In the rows, 128 means zero.
Each run below is a few steps of one of 8 hidden systems, one row a step.
seq 1, K (9 x 22):
[[148 179 121 120 168 165 162 166 131 105  96 131 177 124 139 182 161 137
   91 137 105 152]
 [142 147 123 129 174 152 102 143 124 118 143 183 169 160 160 143 123 161
  159  66 169 151]
 [152  95 115 138 137  99 100 132 147  96 113  79 164 154 127 129 153 145
  103  36 111 137]
 [102 139 125 180 108 137 115  94 133 121  97 141 145 145 164 128  69 120
   53  85 116 124]
 [ 69  68 162 145 148  93  99 109  97 153 165 144 120 137 172 108 121 149
  111 108 117  92]
 [ 74 100 114 136  80 123 150 113 117 139 181  48 102 140 107 133 112 105
  112 118 141 105]
 [116 124 124 158  82 142 102 106 138 162 137 154  91 106 106  93  99  65
  163 161 103  83]
 [119 119 156  98 142 126 148 149 140 151 160 109 124  82 130 136 165 109
  129 216  83  92]
 [128 172 100 112 134 206 164 149 111 126 174 133 126 121 108 146 129 114
  175 178 157 145]]
seq 2, N (9 x 22):
[[133 155 139  97 120 128 166 181 139 121 200  97 135  76 152 127 111 120
  108 123 184 137]
 [139 122  91 137 126 207 105 112 131 126 112 164 147 154  92 122 148 125
  184 108  91 172]
 [178 177 141 129 169  70 123 155 155 106 108 108 155 131 149 168 137 113
  104 144 137  71]
 [106 125 126 139 111 179 135 140 115 122 161 158 144  98 166  93  92 145
   95  66 152 184]
 [122 110 111 140 165 121 107 104 115 124  82 120 149 200 103 175 179 142
  152 108  86 111]
 [127 152 142 142  98  72 128 141 148 130 157 100 118 110 158 125  75  99
   88  92 182  86]
 [ 88  62 126 153 120 178 101 101 106 139 136 154 131 123 132  84 138 140
  130 109  64 157]
 [103 147 130 124 149  89 147 123 118 141 128  81 122 169 119 195 150 110
  126 180 128  59]
 [123 116 132 129  92 143 118 145 127 143 199 146 101  80 135  71  91 104
  160 103 172 134]]
seq 3, E (9 x 22):
[[ 99 141 127 131 118 134  93 100 182 162 106 167 172 183 142 178 108 125
  140  81 110 125]
 [166 111 131 160 170 102  94 115 121  84 170  92 140 133 171  88  99 144
  101 133 137  76]
 [ 76 107 108 166 113 178 157 143  68 124 124 113 117 108 113 121 157 104
   88  91  90 148]
 [ 73 134 147 126 113  95 103 112 159 190 131 162 133 160 138 180 117  98
  155 115 127  75]
 [158  97 121 128 130 130 107 119 153 102 212  59 134 116 139  84 104 127
  135 150 132  97]
 [110 140  96 164 127 202 150 134  87 123 106 132 120 112  93 133 162  88
  125 160  71 128]
 [107 169 163 102 134  96 128 167 157 176 149 174 139 107 153 177 133  93
  145 132 148  84]
 [162 117 103 106 137 173 118 133 163  98 210  83 164 136 130 110 114 148
  163 116 148 152]
 [162 166  92 176 158 170 119 133 101  97  70 148 142 141 105 141 155  95
  128 129  87 113]]
seq 4, N (9 x 22):
[[192 125 121 127  94 125 115 143 174  96 153  91 131  71 125  67  98 109
  112 115 129 139]
 [110 151 124 150 147 188 145 122 104 129  70 176 143 123 134 144 146 127
   95 166  68 152]
 [128 151 151  95 178  78 136 152 113 131 148 143 134 156 157 172 136 165
  149 125 200 112]
 [152  94  99 124  80 142 118 125 157 107 144  85 133 124  98  89 120 133
  137  51 137 181]
 [137 150 126 172 127 119 109  97 137 129  45 151 132 145 122 143 124  98
   95 153  67  93]
 [ 94 122 175 115 159  93 143 146  98 139 170 146 123 106 193 122 109 162
   90 136 171 117]
 [ 93  79  96 115 100 162 138 109 107 129 149  86 116 166  80 128 154 150
  167  94 125 176]
 [158 157 123 148 100  79 106 113 160 139  87 119 105 133  96 137 116  69
  145 153 119  61]
 [118 109 167 119 132 142 130 144 134 138 168 158 132  54 182  75 106 139
   87 160 108 142]]
seq 5, K:
[[123 139  77 186 130 201 103 109 121 108 154 115 154 165 120 132 108  91
  141  96 108 105]
 [122 122 146 164 154 116  91 164 137 140 146 148 157  95 158 129 154  78
  110  89  83  67]
 [ 71 118 125 124 128 190 140 130 153 144 197 101 178 130 161 155 119 125
  100 121  98 135]
 [119 120  95 177 155 168  85 115 101 123 177 128 138 165 120 126 130  91
  177 109 116  68]
 [125 132 134 144 122 129 122 179 157 135 167 101 155  75 138 133 153  64
  101  93  86  86]
 [ 81 130 119 137 132 216 121 112 152 151 170 151 172 138 146 149 115 114
  132 144  77 132]
 [137 126 115 154 188 138 100 149 106 114 188 110 151 148 139 143 160 103
  162 124 120  57]
 [121 142 108 142 106 179 136 176 152 124 171 109 163  84 127 134 138  74
  110  66 106 135]
 [103 124 121 151 153 180  85 106 157 151 134 167 178 161 142 154 135 108
  149 125  61 104]]
seq 6, M:
[[132 136 119 124 100 163 120 166 169 151 121 152 149  83 100 136 167  70
  147  95  70 141]
 [118 162 141 128 171 157 116 123 169 140 155 147 188 151 176 177 113 126
  117 160 104  91]
 [151 139 101 163 170 161 116 166  90  85 188 115 145 121 146 110 131 115
  137  78 163 107]
 [103 133 112 148 106 138 123 157 137 149  95 138 147 127 101 164 169  78
  126  42  88 128]
 [ 99 119 155 145 139 117  83 103 179 151 153 147 173 148 185 141  89 123
  102 117  97  85]
 [111  96 112 174 156 164 125 137  73  95 194  81 131 119 145  95 135 119
  105 113 116  99]
 [ 67 133 118 152  94 125 138 146 101 170 121 135 101 127  94 164 152  63
  144  86 120  93]
 [107  99 155 109 113 113  85 114 196 172 187 134 148 123 150 122 107 109
  156 131 102  91]
 [131 124  98 154 141 193 136 126 114  99 188  69 140 116 123 112 130 102
  121 177  92 101]]
seq 7, B (9 x 22):
[[142 134 114 126 131 141  79  90 153 152 111 181 128 178 103 138 119 126
  216 140 128 117]
 [191 124 132 128 147 111 122 165 158  88 150  71 150  78 131 102 156 108
   99 138  97 105]
 [ 95 174 117 140 127 206 160 135 103 130 124 182 143 120 152 144  96 137
  102 127 147 177]
 [135 113 145 108 180  71  89 136 136 141 128 143 150 176 137 168 169 150
  177 100 138  92]
 [158 127 102 140  78 132 130 129 167  92 152  58 140 109 122  99  85 111
   87  77 143 144]
 [ 94 117 133 171 146 163 108 103  92 139  75 203 131 137 146 118 130 137
  110 125  75 139]
 [ 97 118 164 107 153  59 141 150 123 143 175  84 126 128 159 159 143 129
  106 135 154  70]
 [108 111  89 142  70 177 126  94 125 130 160 112 105 147  93  94  86 123
  162  97 155 167]
 [138 115 133 152 145 111 103 127 126 138  73 143 126 123 103 134 183  93
  136 154  46  83]]
seq 8, W, 9 rows:
[[101 109 155 144 127 132 135  99 107 128 157 127 107  99 171  84  82 142
   76 201 116 111]
 [ 87 105 118 115 148 150 161 145  53 140 161 116  91 134  95 140 180 135
  175 156 145 128]
 [138 160 109 107  73 111 130 137 180 156 130 108 115 132  78 161 126  71
  179 118 148 108]
 [184 144 133 121 119 158 110 111 191 115 129 140 148  91 138  87  91 123
  122 195  93 137]
 [136 162 130 124 191 159 172 158  72  97 122 132 140 120 149 153 160 156
  101 180 134 140]
 [132 161 116 105 130 118 136 169 123 132 135 153 135 146 119 164 139 133
  173  54 201 153]
 [174 111 122 120 111 116  82 106 209 119  94 121 169 145 121 120 121 137
  129  79  90 152]
 [131 133 140 172 153 123 130 107 101  94  87 131 133 125 173 109  99 150
   37 144 105 121]
 [ 73  93 152 126 150 106 135 151  56 147 150 161 100 124 149 123 155 159
  134  86 166 138]]
seq 9, X (9 x 22):
[[125 117 110 140 109 152 138 148 106 102 136 126 136 116 132 102 118 147
  103  29 162 192]
 [104  97 137 154 123  92  88  94 134 151  58 161 132 167 124 138 142 131
  118  79  80 117]
 [ 97 116 151 151 126  86 125 108 119 124 160  98 118 126 182 111  74 136
   63 130 152  85]
 [ 72  72 120 142 110 159 140 118  59 141 154 127  81 118 105  84 146 135
  146 129 118 150]
 [ 97 133 132 120 104  75 130 125 137 170 120 106  99 149  90 176 152  81
  162 146 127  68]
 [145 129 134 110  97 146 118 119 176 136 201 108 122  88 134  85  79 106
  146 183 136 113]
 [140 133 114 120 164 183 152 140 102 118 122 128 130 118  98 137 186 123
  157 204  77 134]
 [152 203 122 106 139 124 149 179 148 132 136 142 147 125 127 187 133 100
  154 115 185 114]
 [183 114 122 104 131 158  90 131 190 112 144 143 177 119 134  99 126 155
  156  94 110 179]]
seq 10, M:
[[112 137 130  96 150 137 161 120 149 126 139  66 158 158 128 189 151 148
  104 194 100 121]
 [159 173 105 156 124 149 116 128 100 109 148 163 102 128 130 100  74 111
  166 126 203 117]
 [153 100 137 101 133 113 124 173 144 134  98 134 140  88  98 124 209 122
  142  94  74 159]
 [106 176 129 123 121 145 144  98 172 135 120 125 166 167 164 184  73 140
   83 153 137 129]
 [168 104 121 162 177 135  90 134  75  89 152 155 117 125 143  67 130 150
  158 105 152 119]
 [104 129 126 118  96 101 167 162 131 137  85  86 129 113  96 170 176 104
   84  80 106 145]
 [ 94 124 145 136 114 134  93  70 161 161 133 181 135 165 165 124  58 148
  137 134 136 122]
 [160  79 127 141 169 109 121 139  89  84 160  67 117 111 125  84 169 143
  121 147 108 103]
 [ 76 166 116 132  65 145 178 137 113 158 100 130  96 117  99 163 114  84
  107 119 149 144]]
seq 11, E (9 x 22):
[[136 106 144 152  99 108 138 128 128 110  99 102 116  72 140  81 118 120
   43 124  87 141]
 [ 39 105 151 115 127 147 146  98  96 177 129 170 113 152 148 150 123 159
  123 158 117 146]
 [135 114 125 113 125  64 124 121 116 129 160  73  91 163 100 137 132 126
  174 137 181  78]
 [159 115 107 132  64 154 129 121 155 121 114 105 104  81  79  74 123  89
  133 139  90 157]
 [112 145 163 100 154 136 139 122 144 163  97 180 139 118 145 157 145 139
  128 215  83 125]
 [141 159 132  90 150 115 165 160 105 113 181 103 117 124 140 141 121 154
  147 149 215 133]
 [173 129  87 127 103 158 116 139 133 111  96 138 125 133  68 112 155 119
  183  74 128 178]
 [166 160 156 123 141  88 111 126 184 127  60 158 162 121 156 147 121 133
   84 142  93 123]
 [112 119 145 123 155 144 149 128  89 105 162 136 132 119 183 102  95 191
   88 130 174 167]]
seq 12, P, 9 rows:
[[ 97 107  86 141 124 215 126 119 110 119 173 118 152 153 116 124 129 138
  151  81 121 172]
 [158 160 111 167 155 100  95 143 128 121  89 137 138 151 112 161 157  75
  149 104 110  59]
 [119 128 154 130 109 140 121 151 175 137 183 127 161  71 180 102  90 106
   76 105 114 123]
 [ 82 100 103 148 165 197 117 103  93 128 155 131 155 182 128 149 151 146
  150 128  92 130]
 [148 165 112 159 134  91 119 165 116 118 142 107 118 124 118 147 133  66
  141  89 164  55]
 [116 103 134 128  87 172 104 131 183 150 158 148 157  79 140  93 112 102
  121  90  74 155]
 [110 133 116 147 185 163 118 103 112 121 143 112 159 181 139 173 147 129
  134 180  88  79]
 [135 160 114 152 125 134 140 184  97 117 183 124 114  87 137 115 118  80
  131  85 183  97]
 [108 105 119 121 102 173 103 132 176 158 126 151 163 127 105 140 159 105
  156  79  63 157]]
seq 13, B (9 x 22):
[[126 142  92 113 120 144 174 112 108 107 134  51 107 167  79 161 140 135
  141 176 150 133]
 [180 161 125 137 110 113 107 142 127 133  83 192  90  95  98  94 124  93
  178 134 145 126]
 [143 118 159  69 139 127 149 150 177 133 133 116 162  87 142 136 161 158
  106 169  89 170]
 [150 182 102 134 155 152 150 104 104  92 113 125 132 181 136 154  88 165
  126 162 187 142]
 [172 114 136 118 143  75 105 168 116 118  98 159 119 109 115 104 171 139
  159  55 150 145]
 [116 133 140 106  84 121 153 115 188 132  92  95 157 122 138 150 106 143
   56 113 103 174]
 [127 118 136 154 162 109 103  75  86 112 101 161 110 175 159 102  87 179
  120 158 148 115]
 [114  86 137 116 123  73 154 166  81 122 135  81  91 101 109 115 179 130
  113  82 146 132]
 [ 83 139 123 122  50 135 148  85 158 167  86 139 103 143 100 145  87 111
  121 142 122 156]]
seq 14, P (9 x 22):
[[ 76  97 112 102 110 142 175 145  81 133 159  82 106 136  96 145 163 150
  138 100 152 171]
 [157 159 106 143  87 107  99  97 155 142  68 155 103 158  81 133 105  92
  176 123 139 112]
 [174 106 167 105 146  98 111 137 172 116 142 121 142  73 162  82 127 146
   99 180  95 122]
 [ 75 132 116 126 138 186 188 122  68 122 133 111 121 141 129 152 136 161
   95 164 132 169]
 [141 158 123 118 128  88 117 144 112 147 106 175 100 151 102 151 137 115
  197  91 192 115]
 [181 110 137  97  93 101 113 128 211 115 121  89 153  98 122 100 120 136
  106 111 100 159]
 [115 134 126 157 161 171 142  89  86 107  90 147 131 148 154 122 110 163
   84 190  98 139]
 [103 134 152 111 154  74 147 173  74 144 148 145  99 121 139 149 156 135
  143 100 193 108]
 [127 104 110 104  54 128 120 103 189 140 123  98 130 144  90 122 109 126
  144  74 128 176]]
seq 15, X:
[[ 99  90 145 138 132 141 145 132  74 113 174 127 104  94 166  72 104 166
   87 117 156 159]
 [ 72  95 116 130 110 114 135 110  86 159  91 122  94 171  78 159 174 125
  158 105 113 131]
 [137 138 141 128  87  71 105 110 176 147 152 105 107 123 131 119  74  90
  131 142 158  69]
 [126  89 135 119 124 174 138 117 118 126 159 120 113  80 125  73 135 138
  125 208  80 151]
 [109 180 115 117 150 138 170 151  90 143 112 133 113 152  99 199 167 106
  160 175 148 106]
 [181 144 129  89 108 114 109 155 188 130 175 130 140 107 124 114 109 120
  184 103 176 140]
 [169 121 113 125 137 170 122 111 167 102  87 111 168 131 114 123 151 142
  108 156  49 164]
 [141 202 130 154 170 130 145 152  92 110  97 176 138 130 166 161 111 127
   95 131 171 114]
 [128  88 145  92 137 110 117 154 131 127 153 143 143 121 144 108 147 177
  141  47 158 185]]
seq 16, W:
[[149 113 140  68  92 100 127 133 196 140 187  84 131 111 122 117 109 138
  158 133 159 143]
 [160 143  90 151 121 196 139  95 122  94  82 117 128 139  95 112 121 128
  122 179  85 158]
 [149 178 157 122 168  77 146 174  97 129  98 174 111  98 150 149 145 121
  119 152 166  97]
 [122 110 135  69 112 145 143 140 167 136 168 118 154 130 135 136 127 176
  144  88 159 201]
 [164 137  92 161 134 133 102  79 128  95  54 120 135 192  98 137 123 136
  134 124 103 128]
 [151 136 166 140 132  60 130 165 113 119 105 147 109  68 165  96 121 123
   69 109 146 112]
 [ 57  83 142  94 116 159 147 111 118 161 144 143 133 144 140 135 136 181
  124 115 120 195]
 [138 122 105 149 126  83 106  81 114 120  97  90 100 200  92 145 122 126
  160 133 146  79]
 [149 114 143 132  78 100 133 152 140 126 136 118  92  45 121  63 116  94
   98 123 123 132]]

Which system made each run below?
seq 17:
[[160 182  88 153  94 154 130 118 171 101  89 112 158 151 115 152  89 101
  100  82 136 145]
 [142 109 163 150 173 106  79 127 127 128 106 199 149 114 183  96 125 152
  109 107  99 120]]
	B
seq 18 (2 x 22):
[[124  91 125 137 185 162 133 162  72 108 141 124 142 113 122 121 207 141
  133 123  80 136]
 [ 95 192 120 132  97 119 152 143 150 149 110 125 140 147 128 200 105  86
  103  91 161 109]]
	E
seq 19 (2 x 22):
[[122 106 110 117 108 120 115  99 166 114 159  65 157 184 130 143 100 158
  123  68 155 147]
 [152 116 107 195 131 135  87  88  99  99  85 140 109 141 120  78 107 109
  116 135  90  96]]
	E
seq 20, 2 rows:
[[133 131 120  88  96 136 151 156 127 153 155 121  90  96  71 124 161  99
  200 161 148 137]
 [177 164 113  97 114 163 134 124 184 130 107 134 140 117  92 139 135 109
  167 197  97 145]]
	B
seq 21:
[[ 78 152 129 172  98 150 128  91 107 144 105 176 113 140 161 124  57 117
   87 118 145 126]
 [126  61 157 109 172  81  97 130 105 139 165 125 114 129 135 103 174 157
  170 138 114  98]]
	W
seq 22 (2 x 22):
[[143 109 148 154 144  71 120 148 125 105  94  97 141 103 150 119 153 120
   52  92  88 101]
 [ 44 107 145 142 107 154 138 112  97 161 150 171 119 127 167 121  90 144
   97  96 143 153]]
	W
seq 23, 2 rows:
[[180 123 108 119  97 118 138 138 135  83 146  80 114 105 113  77 101 148
  122  90 179 173]
 [126 116 125 141 127 149 116 100 123 136  38 181 130 142 109 127 154 145
  123 129  66 167]]
	E
seq 24, 2 rows:
[[163 142 112 123 125 147 140 132 158 101  55 114 163 129 108 148 158 137
   88 113  75 176]
 [133 169 143 145 179 123 115 119 112 120 103 193 151 158 187 149  94 163
  107 125 163 124]]
	K
seq 25, 2 rows:
[[102 158 108 122 166 163 165 118  98 119 151  87 138 177 122 189 139 140
  130 189 141 107]
 [159 158 112 147 110 122 118 169 110 128 144 155  97  91 102 104 126  73
  179  89 175 104]]
	E
seq 26, 2 rows:
[[115  94 143 140 148 124  86 144 169 137 162 118 181 121 160 133 152 113
  110  66  72 100]
 [ 84 130 106 185 140 189 120 116 108 118 165 114 160 147 157 138 104 102
   89  98 100 100]]
	X
seq 27:
[[ 93 145 170  83 122 142 154 148 167 177 139 171 144  84 159 152 130 127
  112 178 104 143]
 [145 146 111  96 168 150 138 127 114 110 184 110 135 168 128 149 123 166
  186 160 192 135]]
	E
seq 28 (2 x 22):
[[172 147 106 155 139 113 121 127 156  88  82  70 162 148 115 155 146 104
   85 116  83  98]
 [ 99 152 148 164 125 149 126 136 104 138 126 201 125  93 181 105  81 119
   83 102 145 134]]
	M
seq 29, 2 rows:
[[144 127 140 118 168 161 135 162 138 123 124 136 162  84 133 134 186 118
  115 172  50 129]
 [120 194 116 109 145 167 160 145 129 128 160 140 152 151 150 183  99 137
  139 144 192 137]]
	N
seq 30, 2 rows:
[[134 122 107 140 115 182 124 135  93 135 147 161  89  94  87  83 143  92
  193 166 114 129]
 [142 164 136  86 129 124 153 167 171 151 128 116 140 101 104 177 174  90
  151 179 102 110]]
	P
